Rotation paths and how fast each direction turns (degrees a step):
Each turn is a multiple of 5 degrees from 10 to 175, or 0.
Each row of a path follows its step; steps can be skipped.

step 0: [ 1.06 -1.66 -0.42  0.11  0.68  0.05 -0.28  0.02 -1.03  0.29 -1.48 -2.43
 -1.48  0.81  0.02  0.05  1.45 -2.50 -0.13  1.10  0.61 -2.12 -1.82 -2.85
  1.63 -0.61 -1.17 -1.60 -2.04 -4.43  0.61 -1.00  0.83  0.01 -1.79 -0.25
 -0.07 -0.74]
step 1: [-0.95 -0.14  3.22  1.33  0.39  1.31 -0.97 -0.40 -2.05  0.23  0.49  1.68
 -1.28 -1.32  0.62  1.48  0.37 -2.75 -2.35 -1.91 -0.74  3.15  0.21  1.13
 -0.76  2.03  1.54 -1.46 -1.42 -1.86 -0.16 -0.48 -1.32  2.14 -0.37  0.01
 -0.24  0.40]
step 2: [-1.94  0.33 -1.18 -1.27 -0.06 -0.44 -0.49 -0.77  2.73  0.45  3.00  2.09
  1.41  1.24 -1.93 -1.89 -0.63 -0.29 -2.92 -1.93  0.18  1.73  0.38 -0.05
 -0.23 -0.83  0.17  2.15  1.40 -0.34 -0.42 -0.44  0.77  0.83 -0.24 -0.52
  3.11  2.20]
step 3: [-0.46  1.16 -0.40  0.92 -1.91  1.29  2.18  2.74  1.16  3.04 -1.59 -0.25
  0.75  0.06  0.80  0.54 -1.55  2.48  1.46 -1.93 -0.90 -2.32 -0.12 -2.72
 -1.32 -2.22  0.97  0.12  1.28  0.43  1.56 -1.07  0.82 -0.33  0.14 -0.44
  0.86  1.47]
step 4: [ 0.59 -0.86 -0.79 -0.77 -0.49  2.53  1.72 -1.05 -1.65 -2.15  0.21  0.69
  0.85  1.15 -0.50  1.97 -0.88 -0.41  3.39 -0.86  1.95 -2.32  1.22 -0.85
  0.33  1.25  0.87 -1.88  0.20 -0.66  0.03  0.46  0.74  0.44 -1.48  3.62
 -0.74 -2.24]
step 5: [-1.13 -1.51  1.95  0.04  1.72  1.39 -2.98 -1.14 -3.11 -1.50 -1.24 -0.10
  0.60 -0.62 -2.21 -1.26  0.06  0.71  0.58 -1.69  2.01  1.21 -0.19  0.24
  1.12 -1.21 -3.09  0.18 -1.70 -1.15 -1.09 -1.36  0.10 -0.12  1.92 -0.93
 -0.25 -1.52]
step 6: [ 1.33 -0.51  1.76  0.48  0.64  0.22  0.50 -0.41 -0.31  0.66 -1.58  2.29
  0.96  1.64  1.02 -1.60 -3.10  0.84 -2.09  2.77  0.14  3.01 -1.26  0.72
  1.58  0.37 -0.09  1.26 -0.60  1.07  1.54 -0.67 -1.78  1.58  1.10 -0.14
  0.38  2.98]
step 7: [-2.93 -0.56 -0.60  0.37  0.45 -2.61  3.07  0.51  1.73 -0.95  0.98 -2.82
 -0.61  1.06 -2.04  0.06 -1.94  1.39 -0.93  1.29 -1.33 -0.09  2.55 -0.40
 -0.18 -1.19  2.22 -0.52  0.36 -0.26  0.76 -0.16 -1.79 -1.68 -0.18  1.11
 -0.06  1.88]
step 8: [ 0.50  1.67  0.99 -2.90  0.26 -0.14 -0.47  1.04  0.48  0.33 -0.15 -0.75
 -1.82 -0.94 -1.20  1.03  0.00 -0.07  1.33 -1.15  1.75 -2.85  1.83 -2.72
  1.07  0.08  0.57 -0.35  1.09 -0.38  1.44  1.76 -1.38  0.83 -1.99 -3.12
 -2.66 -0.98]
step 9: [-1.80 -0.23  0.50  0.07 -0.26  1.38 -1.41 -1.39 -1.25 -1.48 -1.11 -0.10
  2.26 -2.00  2.83  1.70  1.66 -0.01  0.77 -1.17  2.03  1.58  0.96  1.68
  0.32 -0.51  0.88  2.01 -1.15  3.00 -0.70  1.54  0.59  1.90 -2.46  0.07
 -1.04 -0.97]
Speeds:
[ 0.16 -0.56  0.36 -0.28 -0.97 -0.13 -0.09 -0.52 -0.01  0.52  0.22 -0.11
  0.74  0.29 -0.14  0.88  0.21  0.37  0.69 -0.38  0.32 -0.15 -0.12 -0.65
 -0.58  0.23  0.16  0.55 -0.23  0.62 -0.04  0.87  0.06 -0.44  0.18 -0.31
  0.53 -0.46]  65
[-0.23 -0.87 -0.72  0.09  0.58 -0.08  0.04 -0.69  0.82 -0.82  0.21  0.00
  0.16  0.89  0.11  0.56  0.38  0.38 -0.45  0.06  0.57 -0.07  0.07  0.42
 -0.13 -0.30  0.65 -0.11 -0.05  0.19 -0.95 -0.40  0.09  0.14 -0.40  0.24
  0.14 -0.09]  145
[-0.11  0.34 -0.38  0.63 -0.65  0.04 -0.07  0.31  0.36  0.03  0.10  0.75
 -0.40  0.00  0.23  0.29  0.43 -0.68 -0.50 -0.28 -0.57 -0.04 -0.80 -0.68
 -0.63  0.17 -0.27  0.07 -0.25 -0.93 -0.62 -0.13  0.35  0.24 -0.11  0.36
  0.77 -0.51]  25
[ 0.05  0.14  0.36 -0.19 -0.80 -0.39 -0.43 -0.84 -0.32 -0.76  1.10  0.43
 -0.08 -0.06 -0.11 -0.67  0.50  0.39  0.05 -0.04 -0.67 -0.49  0.73 -0.09
  0.03 -0.75 -0.10 -0.61  0.06 -0.20 -0.09  0.18 -0.44 -0.01  0.26  0.49
  0.09  0.19]  130
[-0.06  0.06 -0.31 -0.41 -0.10 -0.30 -0.69  0.17 -0.73 -0.03 -0.53  0.58
 -0.22  0.55 -0.42  0.11 -1.28  0.72  0.47  0.26 -0.51  0.03 -0.33  0.21
 -0.16 -0.07  0.04  0.40  0.48 -0.06 -0.59 -0.51 -0.50 -0.30 -0.07  0.46
 -0.02 -0.75]  40
[-0.07 -0.14  0.39  0.39 -0.12 -0.56 -0.03 -0.14 -0.13  0.51  0.18  0.47
 -0.54  0.03 -0.25 -0.87  0.49 -0.68  0.90 -0.61  0.66  0.49 -0.36  0.09
  0.50 -0.12  0.63  0.64 -0.50  0.46 -0.63 -0.47 -0.23  0.30 -0.01  0.33
 -0.47 -0.04]  90

step 0: [ 1.92 -0.43  1.51  2.49 -1.53  0.53  0.69  1.98 -1.60 -0.29  2.26  0.54
  0.41 -0.44 -1.69 -0.63  0.92 -0.55  0.30  0.78 -1.87  0.51 -2.08  0.23
  0.09 -1.12  0.30 -1.50  1.19  1.76  0.89 -1.59  0.81  0.22 -1.89 -0.96
 -1.13 -0.89]
step 1: [-0.81 -0.33  0.41 -0.02 -0.82  0.91  0.11 -0.29 -0.17  2.17 -1.58  1.13
  0.59  1.61  1.52  1.44  0.96  0.94  0.52  3.17 -1.22 -1.63 -1.99 -2.78
  0.10  0.21  1.77 -1.83 -0.22  0.32  1.15  0.86  0.28 -0.07  0.90 -0.47
 -2.14 -0.33]
step 2: [-0.88  0.41 -0.40  1.36 -1.14  1.10 -2.57 -1.42  1.42  0.02  0.02 -0.28
  0.01  2.34  0.30  1.29  2.26 -0.90 -0.91  0.20 -0.51 -1.25  1.07 -0.11
 -2.82 -0.64 -2.26  1.18  2.45  0.80  0.01  1.07 -0.36 -0.83  1.66  0.60
 -0.33  1.00]
step 3: [ 1.57 -0.76 -0.34  2.01  0.55  0.56  0.14 -0.14 -1.93 -1.61  0.84 -0.30
  0.74  1.11 -1.21  0.02  1.14 -1.88  2.15  0.22 -2.81  0.63  0.00  1.35
 -1.39 -1.17  0.06 -1.53  1.04  0.63 -1.41 -3.01 -1.93 -0.52 -0.52 -0.13
  0.51  0.43]
step 4: [ 0.77 -0.26  0.22 -1.14 -0.84  1.28  0.29  0.23 -0.87  1.12  1.28  1.79
  1.92  0.71  0.42 -0.14 -0.22  0.78 -0.65  3.70 -0.65 -0.03 -2.58 -0.75
  0.60  2.50  0.47 -1.62 -0.13  1.02 -0.56 -1.32 -0.29 -0.21 -1.45 -0.73
 -1.58  2.29]
step 5: [-0.68  1.64 -0.21  2.07 -0.62  1.45 -1.93  1.27  1.98  1.05 -0.09  0.27
  0.90  1.72  0.85  1.88  0.17  0.62  0.90 -0.67 -0.10 -0.40 -2.47 -2.73
 -1.57  0.01 -1.30  1.40  1.38  1.60  1.55  0.81  1.67 -0.05 -0.02  0.11
 -0.40  0.99]
step 6: [ 0.96  0.22  0.88  1.72 -0.67  1.43 -1.83  0.41 -1.26  1.57 -1.02 -0.15
 -2.19  0.50 -0.76  0.79  1.79 -3.64  1.17  0.31 -2.69  0.97 -0.36  0.73
 -1.34 -0.88  0.12 -0.89  1.87 -0.82  0.14 -0.35 -0.49 -0.45  1.01 -0.63
  0.87 -0.95]
step 7: [ 0.31 -1.82 -1.00 -0.07 -0.18  0.76 -1.18 -0.82 -3.32  0.49 -0.03  0.76
  0.23  1.20  0.23 -0.40 -0.21  0.70 -1.24  1.66 -0.04 -1.12 -0.09 -0.32
 -1.05 -0.35  0.12 -3.51  0.91  0.55 -0.43 -0.50 -2.76 -1.11 -0.95 -1.54
 -1.39  2.01]
step 8: [ 0.08  1.76 -1.75 -1.25 -0.39  0.83 -1.19  0.17  0.82 -1.13  2.29  1.06
  0.32  1.24  0.02  2.08  0.33  1.25  0.53  1.34 -0.49 -1.63 -1.33 -1.34
 -1.45 -0.98 -0.79  2.09  1.07  1.78  0.70 -2.30  0.04  0.08 -1.36  0.38
 -2.29  0.88]
step 9: [ 0.71  0.45  0.86  1.30 -1.27  0.87 -1.13 -0.32  1.89  0.83 -0.45  0.48
 -0.56  0.54  0.32  2.91  0.76 -1.97  2.90  0.29 -1.52  1.91 -1.90 -0.46
 -0.71  1.75  0.32  0.31 -0.70  0.90  0.23 -1.66 -1.71 -0.36  1.17 -0.71
  1.99 -0.24]
Speeds:
[-0.23 -0.20 -0.43 -0.61 -0.08 -0.22  0.11 -1.02  0.14 -0.96  0.43 -0.16
  0.21  0.29  0.03  0.72  0.57  0.27  0.38  0.25 -0.16 -0.44  0.50  0.42
  0.10  0.12 -0.28  0.09 -0.38  0.48 -0.20 -0.43 -1.21  0.09  0.68  0.37
 -0.22 -0.17]  65
[ 0.16  0.66  0.50  0.01 -0.05 -0.45  1.02 -0.19 -0.29  0.19  0.54 -0.52
 -0.44 -0.24  0.31  0.52  0.13  0.21  0.49 -0.11 -0.89  0.35 -0.25 -0.09
  0.04 -0.48 -0.42  0.19  0.08 -0.16 -0.68 -0.02  0.09 -0.92 -0.13 -0.90
  0.30 -0.55]  125
[-0.13  1.02 -0.19  0.43  0.91 -0.21  0.05  0.51 -0.16 -0.71  0.66  0.02
 -0.09  0.18 -0.17  0.07  0.21 -0.35  0.51 -0.37 -0.38 -0.58  0.39 -0.45
  0.25  0.09  0.24 -0.32  0.50 -0.56  0.58 -0.63  0.32  0.88 -0.11  0.14
 -0.21 -0.52]  135
[-0.43 -0.30  0.08 -0.50 -0.22 -0.27  0.10  0.00  0.27  0.40  0.23  0.50
 -0.29 -0.04  1.02 -0.18 -0.31  0.62  0.52  0.68  0.01 -0.40 -0.25 -0.05
 -0.76  0.00 -0.34 -0.17  0.25  0.47 -0.09 -0.13  0.38  0.94 -0.60  0.47
  0.69 -0.83]  100
[ 0.95 -0.44  0.21  0.16 -0.20 -0.19  0.06  0.59 -0.86 -0.21 -1.05  0.01
  0.04 -0.51  0.10  0.35  0.10  0.53 -0.11  0.24  0.02 -0.45  0.11  0.09
  0.71  0.88 -0.39 -0.79  0.35  0.00 -0.25 -0.69  0.08 -0.25  0.21  0.17
  0.09 -0.53]  115
[ 0.10  0.01  0.05 -0.71 -0.08  0.07 -0.57  0.39  0.63 -0.18  0.35 -0.91
  0.23  0.14  0.07 -0.12  0.00  1.13 -0.37 -0.14 -0.05  0.02  0.55 -0.67
  0.32 -0.31 -0.32 -0.10  1.19  0.17 -0.29  0.10  0.22  0.26  0.42 -0.46
  0.28  0.72]  125
[-0.41 -0.16 -0.30 -0.11  0.16 -0.11 -0.35  0.11 -0.19  0.22 -0.17  0.21
 -0.35  0.19  0.68 -0.23  0.54 -0.43  0.47 -0.36 -0.36 -0.24 -0.35  0.20
  0.63 -0.22 -0.36 -0.49  0.59 -0.27  0.26  1.50 -0.08 -0.44  0.97  0.59
  0.22 -0.23]  85

step 0: [ 0.81  0.41 -2.00  1.99  3.12  0.76 -3.10 -0.31 -0.75  0.47 -0.91  1.60
  1.94 -0.42  0.91 -1.06 -3.00  0.63  0.16 -1.56  1.68 -0.17 -2.49 -0.44
  0.08  0.14  3.67  1.39 -1.69 -0.97  1.74  1.13  1.59  1.43 -0.61 -0.39
  0.99  0.26]
step 1: [ 0.49 -0.38 -0.07  0.48  0.89  1.26  3.15 -0.67 -2.21  0.28  0.31  0.86
  1.91  1.25  0.82  1.21 -1.63  2.61 -3.19 -0.67 -0.18  0.13 -1.59  0.70
 -0.47 -2.22 -1.01 -1.25 -0.83 -2.44 -1.09 -1.31 -0.95  1.87  2.84 -1.44
 -1.95  1.94]
step 2: [-2.13  0.99 -0.74 -1.87  0.11  0.92  0.49  0.50  1.50  3.74 -1.05 -3.18
 -0.61  0.42 -0.02  1.60 -0.87 -1.50  3.01  0.00 -0.56 -0.74  0.74  0.33
 -0.75 -1.94 -2.00  1.23  0.23 -1.45  0.57 -1.09  0.59 -0.67  2.96 -0.79
 -2.99 -1.24]
step 3: [-0.30 -1.09 -2.61  2.00 -0.16 -0.11 -1.02 -0.09  0.65  0.87 -0.59  1.56
  0.37 -2.88 -1.09  1.98 -0.65 -0.02  1.25 -3.36  0.95  1.36 -0.76 -0.35
  1.76  1.23 -1.21  1.16  0.69 -1.52 -0.09  0.86  0.50 -1.48  0.82  0.83
  2.17 -4.84]
step 4: [ 1.51  0.55 -2.29  1.53  1.84  1.35  2.79  0.06 -2.33 -0.49  0.91  2.24
 -1.80 -1.35 -0.50 -1.37  1.15 -1.82 -1.60 -1.84  0.25 -1.48  0.60 -2.82
  1.02 -0.34  1.57 -2.84 -1.29  0.43 -2.14  0.23  0.66  0.96  1.64 -1.67
 -0.26 -0.39]
step 5: [-2.78  0.38  0.36  0.15  1.58  1.43  1.74 -0.66  0.46 -0.09 -2.18 -1.45
 -2.06  0.93  2.77 -0.76 -0.72 -0.54 -0.81 -1.51 -0.30 -0.60  2.49  2.14
  1.79 -1.71  3.74  1.06  1.21  0.12  2.05 -1.98  1.47  0.69  1.53  0.38
 -1.05  1.47]
step 6: [-0.98 -0.90  0.63  1.55 -2.61  0.65  0.33  0.04  1.52  1.53  0.61  2.39
 -1.12  1.75  0.11  1.54 -1.01 -0.48 -1.92 -1.18 -3.37  0.39 -0.26  1.26
  0.53  1.32 -2.51  3.35 -0.48 -2.53  1.85 -1.75  1.32 -0.62  0.45 -1.33
  1.91 -0.32]
step 7: [ 2.23 -0.65 -0.55 -3.59  1.80  0.30 -0.11 -0.80  1.56  2.31  1.20  1.86
 -0.39 -1.64 -2.43 -1.39 -0.19 -0.95 -2.71 -0.08 -0.78 -1.89  1.35 -1.28
 -0.37 -1.28 -2.63 -0.72 -0.36  0.99 -0.16  1.42  2.57 -2.26  1.24  0.38
  0.66 -1.55]
step 8: [ 0.38  0.70 -0.85 -0.53  1.38 -0.37 -1.12  1.34  0.60 -0.47  0.14  0.55
 -2.02  0.28  2.68 -0.23  1.38  1.29 -0.96 -1.56  1.71  1.12  1.87  0.56
 -1.16 -1.42  3.68 -1.23  0.68  0.69  0.76  1.25 -2.41 -4.11  2.90  0.77
  1.64 -1.17]
step 9: [-2.39  3.48 -2.32  3.85 -3.39 -0.11 -0.38  0.72 -0.38  0.02 -0.94  1.65
 -0.42  1.54  1.46  1.05 -0.15 -1.17 -2.59 -0.35  0.35 -1.03 -0.66  0.90
 -0.63  0.83  0.16 -0.86 -1.37  0.68  0.58  0.88  1.40 -1.49 -0.33 -0.08
 -0.37  3.03]
Speeds:
[ 0.42 -0.29  0.25 -0.16 -0.44  0.13  1.10 -0.56 -0.53 -0.18 -0.13  0.35
 -0.01 -0.31  1.02  0.43  0.16  0.10  0.22 -0.10 -0.09  0.96 -0.19 -0.43
 -0.23  0.79 -0.26  0.05 -0.07 -0.57  0.22  0.31 -0.45 -0.68  0.12 -0.32
  0.49  0.51]  145
[-0.06 -0.96 -0.10 -0.22  0.25 -0.14  0.07 -0.29 -0.37  0.26 -0.69 -0.31
  0.12  0.47 -0.18 -0.96 -0.65  0.34 -0.30  0.18 -0.93 -0.46 -0.39  0.16
  0.12  0.07  0.39  0.57 -0.10 -0.24  0.03 -0.47 -0.02  0.28 -0.20 -0.75
  0.67  0.79]  70
[-1.17  0.11 -0.20 -0.18 -0.22  0.34  0.05  0.41 -0.18  0.03 -0.32 -0.37
 -0.36  0.66  0.38  0.33  0.76 -0.09 -0.06  0.50  0.07 -0.57 -0.07  0.15
  0.67 -0.32 -0.63  0.06  0.43 -0.98  0.19  0.95 -0.26  0.31 -0.10  0.24
  0.32  0.41]  100
[-0.05  0.15 -0.30  0.12  0.56  1.26  0.15 -0.20 -0.95  0.27 -0.22 -0.01
  0.30  0.05 -0.09  0.55 -0.61 -0.09  0.48 -0.09 -0.67  0.52 -0.21 -0.60
  0.21 -0.75  0.20  0.50 -0.07 -0.33 -0.38 -0.07 -0.24  0.38 -0.23  0.41
 -0.46 -0.75]  20
[-0.19  0.09  0.22  0.10  0.19  0.04  0.54 -0.26  0.19 -0.60  0.37 -0.33
 -0.21 -0.31 -0.36 -0.06 -0.55  0.44  0.99 -0.06  0.91 -0.47 -1.20 -0.09
  0.22 -0.28 -0.41  0.21 -0.66  0.12  0.64  0.01 -0.28  0.62  0.70 -0.24
  0.18  0.00]  20
[-0.25  0.74  0.03  0.31 -0.19  0.16 -0.20  0.39 -0.55 -0.42 -0.45 -0.77
 -0.24  0.07  0.13 -0.35  0.48  0.11  0.17  0.39 -0.34  0.63 -0.53  0.23
  0.13 -0.31 -0.22  0.13  0.71  0.49  0.56 -0.93  0.31 -0.99  0.50 -0.60
 -0.32 -0.13]  110
